Families of rows that turns and mirrors carry onto each other, the same ones carrying the whole set onto itself: the rest of each named row's family, in list order
5 families of 4 rows
nulof: |  21 |   5 |  -9 |  11 | -26 |   3 | -12 |   6 | -23 |  24 |
nize: | -20 | -10 | -40 |  10 |   3 | -12 |   5 | -12 |  -2 |  21 |
fupak: |   9 | -12 | -31 |  17 | -18 |  20 |   1 | -14 |  -1 |  27 |
Zubu: | -22 | -11 | -36 |   7 |   2 | -10 |  -9 | -11 |  16 |  20 |
feto: |   8 |  -4 | -38 |  15 |   3 |  20 | -21 | -26 |  10 |  21 |
muf: | -14 |   9 | -13 |  -1 |  -3 | -30 | -23 |  10 |  -8 |  15 |
zeda: | -19 |   1 | -45 |   2 |   9 |  -8 |  -7 | -14 |  11 |  12 |
Tevad: |  -8 |   6 | -17 |   5 |  -4 | -28 | -10 |   9 | -25 |  17 |
mokod: | -17 |   4 | -38 |   6 |  21 | -14 | -22 | -17 |   1 |  15 |
zore: | -17 | -12 | -39 |   5 |  13 |   0 |   0 | -20 |   2 |  23 |
Nusop: |  27 |  12 | -14 |  11 | -11 |  15 | -36 |  -8 | -11 |  20 |
donal: |   4 |  20 | -15 |   1 |   7 | -20 | -37 |   2 | -19 |  14 |
Livi: |   9 | -11 | -25 |  14 | -20 |  21 | -13 | -12 |  15 |  25 |
Moded: |  18 |  -7 | -25 |  10 | -12 |  28 |  -9 | -17 |  -2 |  27 |
Gaso: | -13 |   7 | -18 |  -5 |  11 | -26 | -15 |   3 | -21 |  16 |
Vel: |  18 |   7 |  -2 |   6 | -26 |   1 | -27 |   9 |  -9 |  22 |
Tur: |  13 |   0 | -36 |   9 | -14 |  26 | -12 | -17 |  11 |  20 |
Nagib: |  20 |  11 |  -3 |   1 | -14 |   2 | -22 |   6 | -26 |  22 |
zaro: |  26 |  18 | -13 |   2 | -22 |   8 | -27 |   6 | -12 |  16 |
vos: |  -7 |  21 | -22 |  -4 |   2 | -26 | -23 |   9 | -14 |   9 |

Same family as Moded: zore, Gaso, Nagib
Same family as nize: nulof, fupak, Tevad
Same family as zaro: zeda, Tur, vos

Families of rows that turns and mirrors carry onto each other, the same ones carrying the whole set onto itself: the rest of each named row's family, in list order
5 families of 3 rows
banop: |  2 | -4 |  6 | -5 | 15 | -9 | 16 | 22 | -4 |  9 | 30 | -8 |
rabiv: | 41 | -9 | -8 | 21 |  5 | -3 | -6 | 12 | 11 |  0 |  5 | -8 |
nirig: |  -8 |   2 |  15 | -12 |  -2 | -10 |  -6 |   6 |   3 |   0 |  37 |   8 |
Suno: |  13 |  37 |  21 |   5 |   7 |   1 |   6 | -18 |   4 |  15 |  -2 |   3 |
leka: |  22 |  24 |  25 |  19 | -16 |  -8 |   2 |  -6 |   8 |  19 | -10 |  -8 |
bil: |   2 |  11 |   4 |   3 |  -6 |  -2 |  16 | -10 |   9 |   9 | -27 |  -5 |
gereg: |  38 | -20 |   3 |  -3 |  19 | -16 | -13 |   7 |  10 |  -1 |   0 |  -7 |
gafib: |  31 | -14 |   8 |   8 |   9 |  -4 | -26 |  -8 |  -6 |  14 |  -7 |   5 |
Tido: |   1 |   4 |  14 |  -9 |  -3 | -20 |  20 |   1 |  23 |  -6 |  28 |   4 |
Giko: |  19 | -28 |   5 |  12 | -10 | -12 |  -7 |   4 |   1 | -14 |  -2 |   9 |
vebo: |   9 |  26 |  19 |  23 |  -4 |  -4 |  16 |  19 |   3 |  14 | -10 |  -1 |
rir: |  11 |   2 |  28 |  -8 |  21 | -19 |  -4 |   7 |   1 |  -2 |  31 |  19 |
pipos: |  -1 |   9 |  27 |  -7 |  14 | -11 |  17 |   7 | -13 |  -8 |  25 |  -2 |
Linud: |  25 | -10 |  -7 |   7 |   6 |   3 | -24 |  -3 |   3 | -15 |  -5 |   5 |
simu: |   1 |  31 |  15 |   2 |  -2 |  -5 |  -1 |   0 |  20 |  13 | -18 |   7 |

Same family as nirig: Linud, simu
Same family as gereg: leka, pipos
Same family as rir: Suno, gafib
Same family as Tido: bil, Giko

